Questions about the grid below. Counting starts at 0.
1) The entry in row 2 and column 0?
2) The entry directly below -1.310?
3) The entry at row 1, column 2?
4) The entry in the top-right corner?
5) The entry directly above 0.721?
6) The entry just right of -0.671?
7) The entry at row 1, column 1?
8) The entry at row 0, column 2?
|  2.139 |  1.798 |  2.182 |  1.180 |  1.789 |  1.344 |  5.538 |  2.207 |  1.000 |  3.615 | -1.002 |  2.170 |  2.082 | -3.079 | -2.882 |
| -1.280 | -1.580 | -1.082 | -1.141 | -0.866 | -1.413 |  0.224 |  4.212 | -0.769 |  0.009 |  0.323 |  1.065 |  1.552 |  0.813 |  1.310 |
|  2.027 |  1.714 |  2.005 |  1.296 |  1.609 |  1.492 |  4.410 |  1.167 |  0.983 |  3.606 | -1.323 |  1.963 |  0.647 | -1.969 | -2.853 |
|  2.612 |  2.217 |  2.538 |  1.749 |  2.114 |  1.958 |  5.633 |  1.607 |  1.282 |  4.785 | -1.903 |  2.041 |  1.201 | -2.709 | -3.199 |
| -1.580 | -1.679 | -1.535 | -0.798 | -0.979 | -1.217 | -1.598 |  3.097 | -0.842 |  0.036 | -0.729 | -0.798 |  1.069 |  1.924 |  3.273 |
| -1.107 | -1.250 | -1.015 | -0.437 | -0.651 | -0.699 | -1.042 |  2.614 | -0.605 |  0.752 | -0.934 | -0.017 |  0.207 |  2.157 |  2.078 |
| -1.521 | -1.786 | -1.330 | -1.221 | -1.079 | -1.481 | -0.717 |  3.609 | -0.885 | -0.438 |  0.486 |  0.822 |  0.954 |  1.494 |  1.612 |
|  2.068 |  1.762 |  2.043 |  1.468 |  1.659 |  1.678 |  4.292 |  1.105 |  1.022 |  4.103 | -1.824 |  1.992 |  0.131 | -1.440 | -2.882 |
|  0.842 |  0.406 |  0.942 | -0.215 |  0.714 | -0.062 |  3.207 |  2.062 |  0.256 | -0.283 |  2.698 |  0.745 |  4.257 | -3.938 | -0.934 |
| -0.587 | -0.694 | -0.573 |  0.225 | -0.262 |  0.129 | -1.310 |  1.217 | -0.270 |  1.583 | -1.514 | -0.441 | -0.890 |  2.587 |  1.669 |
| -0.938 | -1.089 | -0.835 | -0.399 | -0.562 | -0.603 | -0.792 |  2.341 | -0.525 |  0.701 | -0.741 |  0.256 |  0.057 |  1.940 |  1.554 |
| -0.404 | -1.207 |  0.060 | -1.119 | -0.645 | -0.661 |  0.325 |  1.813 | -0.504 | -0.724 |  3.563 |  4.403 | -1.263 |  1.626 | -3.226 |
| -1.196 | -1.270 | -1.345 | -0.843 | -0.755 | -1.291 | -1.451 |  1.781 | -0.655 | -1.729 |  1.003 | -2.509 |  3.435 | -1.007 |  3.925 |
|  1.239 |  0.599 |  1.474 |  0.151 |  0.721 |  0.666 |  2.825 |  0.736 |  0.434 |  1.018 |  2.223 |  3.482 | -0.099 | -1.071 | -4.005 |
| -0.488 | -0.806 | -0.187 | -0.484 | -0.446 | -0.389 |  0.094 |  1.732 | -0.390 |  0.595 |  0.267 |  2.741 | -1.579 |  2.246 | -1.424 |
| -0.832 | -1.209 | -0.626 | -0.614 | -0.671 | -0.551 | -0.965 |  1.670 | -0.546 |  0.013 |  0.895 |  1.459 | -0.755 |  2.157 |  0.054 |
1) 2.027
2) -0.792
3) -1.082
4) -2.882
5) -0.755
6) -0.551
7) -1.580
8) 2.182

m =
|  1.447 | -1.556 | -0.280 | -1.337 | -2.523 |  1.244 | -2.568 | -0.817 | -0.097 |
|  1.670 | -1.695 | -0.065 | -1.666 | -3.252 |  1.376 | -3.145 | -1.364 |  0.004 |
| -1.479 |  0.048 |  1.995 | -1.150 | -0.187 | -1.909 |  0.988 | -1.647 |  4.649 |
| -1.050 | -0.856 |  1.176 | -1.226 | -1.521 | -1.102 |  0.579 | -0.779 |  3.725 |
|  1.018 | -0.588 |  1.149 | -1.009 |  0.114 | -2.078 |  1.191 | -0.278 |  6.213 |
|  1.048 | -1.723 | -0.296 | -1.324 | -2.695 |  1.354 | -2.394 | -0.651 | -0.089 |
|  4.040 |  0.938 |  1.284 |  0.021 | -1.269 | -1.733 | -1.245 | -2.092 |  0.784 |
| -1.688 | -1.089 |  0.897 | -0.707 | -2.026 | -0.357 |  0.505 | -0.382 |  1.403 |
| -0.629 | -0.899 |  0.868 | -1.064 | -1.443 | -0.887 |  0.479 | -0.475 |  3.251 |
|  3.693 | -3.257 | -0.964 | -0.010 | -2.568 | -1.391 |  2.176 |  2.884 |  1.670 |
| -0.600 |  3.748 |  3.728 |  1.243 |  2.042 | -2.783 |  0.985 | -3.752 |  1.668 |
|  3.458 | -2.393 | -0.681 | -0.310 | -3.466 | -0.149 | -0.266 |  1.042 | -0.379 |
|  1.220 | -2.553 | -0.748 | -1.308 | -2.133 | -0.189 |  0.828 |  1.751 |  2.123 |
Find the second entry on the main diagonal.
A: -1.695
Find the largest entry in the first row.
A: 1.447
The bottom entry of the column that holds the largest entry: 2.123
Find the entry just left of the centre entry.
A: 0.021
The 3rd smallest entry: -3.257
Find the entry in the bottom-left corner.
A: 1.220
The entry just right of the smallest entry -> 1.668
Find the entry just right of -0.189.
A: 0.828
Find the entry directly below the smallest entry.
A: 1.042
The entry in the top-right corner: -0.097
Find the entry directly above -1.909.
A: 1.376
The entry directly above -1.324 -> -1.009
Find the entry directly above the smallest entry.
A: 2.884
The entry directly above 4.649: 0.004
Find the largest entry in the last column.
A: 6.213
The third entry on the main diagonal: 1.995
The entry directly above 0.021 -> -1.324
The entry just left of -0.280 is -1.556
The entry directly below the centre entry is -2.026
Find the entry just right of -2.092.
A: 0.784
Find the top entry of the column that holds the smallest entry.
A: -0.817
Find the 2nd entry on the diagonal from the top-right corner.
A: -1.364
Find the entry just right of the centre entry.
A: -1.733
The entry just left of 0.988 -> -1.909
The entry just left of 1.376 -> -3.252
Find the entry directly above -2.393.
A: 3.748
Find the entry directly above the largest entry.
A: 3.725
The first entry in the row that holds the largest entry: 1.018
The entry directly above 0.479 is 0.505
The entry just right of -1.009 -> 0.114

[[3 2 5 2]
 [3 2 5 8]
 [2 3 5 2]
 [2 2 3 2]
 [3 2 5 2]
 [3 2 6 2]
 [3 2 3 2]]
Rows and columns are numbered from 0.
The entry in the top-right corner -> 2
The entry in row 1 and column 0 -> 3
The entry in row 0 and column 1 is 2
The entry in the bottom-right corner?
Answer: 2
The entry at row 2, column 0?
Answer: 2
The entry in row 0 and column 0 -> 3
The entry at row 0, column 2: 5

-2.137  -1.738  -1.956   0.979   1.101  -2.117   0.951   1.863   0.024  -0.393  -0.799   1.923   0.174  -0.984  -2.072
 1.918  -1.675  -0.063   1.017   0.451  -1.708  -1.890   0.781  -1.856  -2.246   0.249  -1.670   1.947  -0.474  -0.705
 1.867   1.789   0.681   1.170  -2.048   0.752   1.950  -1.608   0.623  -0.133   1.905   0.268  -1.591   1.358  -1.330
-0.512   0.717  -0.965   1.042   0.770   1.089  -0.486  -2.425  -2.142   1.157   1.409   1.114  -0.887   0.222   1.723
-0.318   1.742   1.599   1.093   1.608  -1.878  -0.071  -1.078  -2.388  -0.781   1.699  -1.328   0.322   0.346  -1.848
 1.258  -0.006  -1.705  -1.414  -0.589   0.938  -1.307   0.590  -1.048   0.998   1.648  -1.409  -2.046   1.963   1.608
-0.847   0.413  -0.992   1.876   1.516  -1.602   1.278   0.075  -0.567   0.859   1.951   0.638   2.030  -1.659  -1.447
-2.436   1.171   0.133   0.566  -2.421   1.327  -2.354  -0.890   0.693  -1.708  -0.746   1.338   1.121  -1.056  -0.806
 0.596  -0.377   1.475   0.984  -2.411   0.265  -1.285   1.649  -2.112   0.796  -0.215  -2.353  -0.762  -0.216  -0.010
The last entry, reading row by row: -0.010
What is the top-right entry?
A: -2.072
What is the entry in the bottom-left corner?
A: 0.596
The second-last entry, reading row by row is -0.216
What is the fifth-last entry, reading row by row?
A: -0.215
What is the 3rd entry on the main diagonal?
A: 0.681
What is the entry in the top-left corner?
A: -2.137
What is the entry just right of 1.918?
A: -1.675
What is the entry just left of 1.338?
A: -0.746
The entry just right of the smallest entry -> 1.171
What is the entry directly above the smallest entry?
A: -0.847
What is the entry directly below 0.693?
A: -2.112
What is the last entry in the row that holds the smallest entry?
A: -0.806
The entry directly above 1.723 -> -1.330
What is the fifth entry, reading row by row?
A: 1.101
What is the smallest entry in the last row?
A: -2.411
The largest entry in the first row is 1.923
What is the entry directly below 0.024?
A: -1.856
The entry directly below 1.170: 1.042
What is the entry directly below -1.414?
A: 1.876
What is the entry directly below 1.599?
A: -1.705
The entry just left of 0.717 -> -0.512
What is the top entry of the column that holds the largest entry?
A: 0.174
What is the first entry in the row that holds the smallest entry?
A: -2.436
What is the entry directly below 1.409?
A: 1.699
The entry just right of the largest entry is -1.659
The largest entry in the last column: 1.723
What is the 2nd smallest entry?
A: -2.425
What is the 3rd smallest entry?
A: -2.421
What is the third entry on the diagonal from the top-right corner?
A: -1.591
